128 stands for zero in the data rows.
Here is a table of points, one per row:
[120 184 180 128 120  89 146 111 214 161 102 129 106 142 154 114]
[100 213 162 132 130 115 162 139 196  90  79 174  57 122 138  88]
[114 111  81 148 155 150 165 159 152  58 116 126 122 104 153 136]
[ 79 181 169 131 135 111 159 136 218 119  84 145 113 156 151 123]
[140 111 115 149 145 159 165 161 178  50  73 198  95 152 164 131]
[115  67 159 141 125 143 111  98 145 142 173  66 192 161 112  96]
[175 131  84 115  96 128 120 105  54 170 146 119 137  98 116 144]
[ 87 143 203 120 144 136 140 145 217  95 110 141 115 177 139  84]
[113 173 160 129 137 133 131 151 183 145  90 159 104 150 147 117]
[ 61 159 172 135 147  92 126 122 209  98 121 116 158 179 154 102]
[ 94 118 147 153 101 100 133 108 158 138 145  95 147 126 113 118]
[189 163 127  76 132 131 120   0  43 222 166  98 156 148  76 144]
[173 121 101 118 102 113 102 107  63 193 168  98 163  95 107 159]
[111 104 110 121 124 110  90 133 103 177 168  85 182 109 101 145]
[162 126  95 117  98 123 106 119  56 184 163 108 135  76  89 133]
[140 197 177 132  96 117 165  68 133 120  85 136  95 141 152 104]
[110 106 104 129 113 127 109 135 101 144 171  83 161 107 111 133]
[161 128 135 133 137 154 158 136 102  71  96 182  73 158 162 137]
[197 107 108 124 114 141 116 118  41 165 148 126 138 101  92 130]
[101 189 149 120 161 140 179 152 222   2  57 176  77 177 187 133]
[109  95 117 160 161 137 110 187 155  96 140 137 110 108 164 147]
[136  69  72 126 139 149 107 174  81 122 176 124 141  82 127 144]
[109  81  90 120 126 128 101 145 104 163 170  91 177 119 109 147]
[ 97  75 147 123 136 144  76 163 126 175 187 107 148 139 104 120]
[ 75  17 120 163 156 130  47 225 113 118 166 174 144  78 105 126]
[138  92  95 119 107 124 106 137  73 175 185  80 157  96 100 152]
[124 169 126 123 105 115 159 133 165 112  95 154  87 117 115 107]
[170  92 108 112 111 117  93 129  56 210 168  93 167  93  95 158]
[111  86  92 122 124 108  88 149  97 170 187  80 173 110 106 154]
[ 82 154 184 132 155 104 135 120 213 101 115 142 113 160 150 110]
[127 174 192 127 134  98 146 100 194 135  82 138 108 169 142  91]
[125  92 100 135 170 155  95 182 114 105 140 144 104 106 156 153]
[163 116  93 136 125 137 143 115 102  99 116 137 113 119 131 145]
[184 132 117 125 111 123 121  99  35 175 138 134 121  75  87 107]
[ 82 207 199 143  97  26 151 105 252 120  67 113 119 158 146  99]
[108 194 161 135 140 113 160 139 210  85  75 160  96 163 157 108]
Along one direction, these points spread out more than along any other. How far along it is each point below, from 0 to 99? 50 is the average, and the first point above lies past it.
[173  98 105 133 136 198 144 155  84  74  88 176 101 134 139 130] 50
[ 85 163 157 121 145 119 146 159 204  80  84 163  94 166 148 121] 70
[107  70  80 135 120 124  93 146  99 167 186  94 186 120 110 154] 32
[103  65  84 127 125 118  81 160  82 188 193  85 179 113  89 146] 28
[178  69  88 117 140 185 127 124  18 142 150 135 137 121  88 134] 30
[116 171 185 117  89 133 156  65 134 119 111 100 129 163 106  89] 56
[201 108 138 124 135 149  96  93  32 203 144 115 152 109 113 135] 30
[124 179 147 119 161 155 170 166 222  18  66 184  77 175 195 117] 78
[105 142  91 167 114  80 150  75 130  70 108 111 141  95 138 136] 52
[129 127 116 127 133 177 153 129 121  61 108 147 102 128 150 130] 55
[152 101  98 114 114 132 111 119  72 155 154 107 143 105 101 152] 34
[167 109  90 126 107 113 104 121  59 182 162  98 157  91 114 135] 31
[ 83 177 139 124 120 123 160 155 198 104  90 160  96 148 152 123] 67
[213 122  89  66 165 211 153  59  15 136 131 128 122 144 129 186] 34
[111 151 172 160 118  92 142  96 178 122  85 156 106 146 143 101] 63
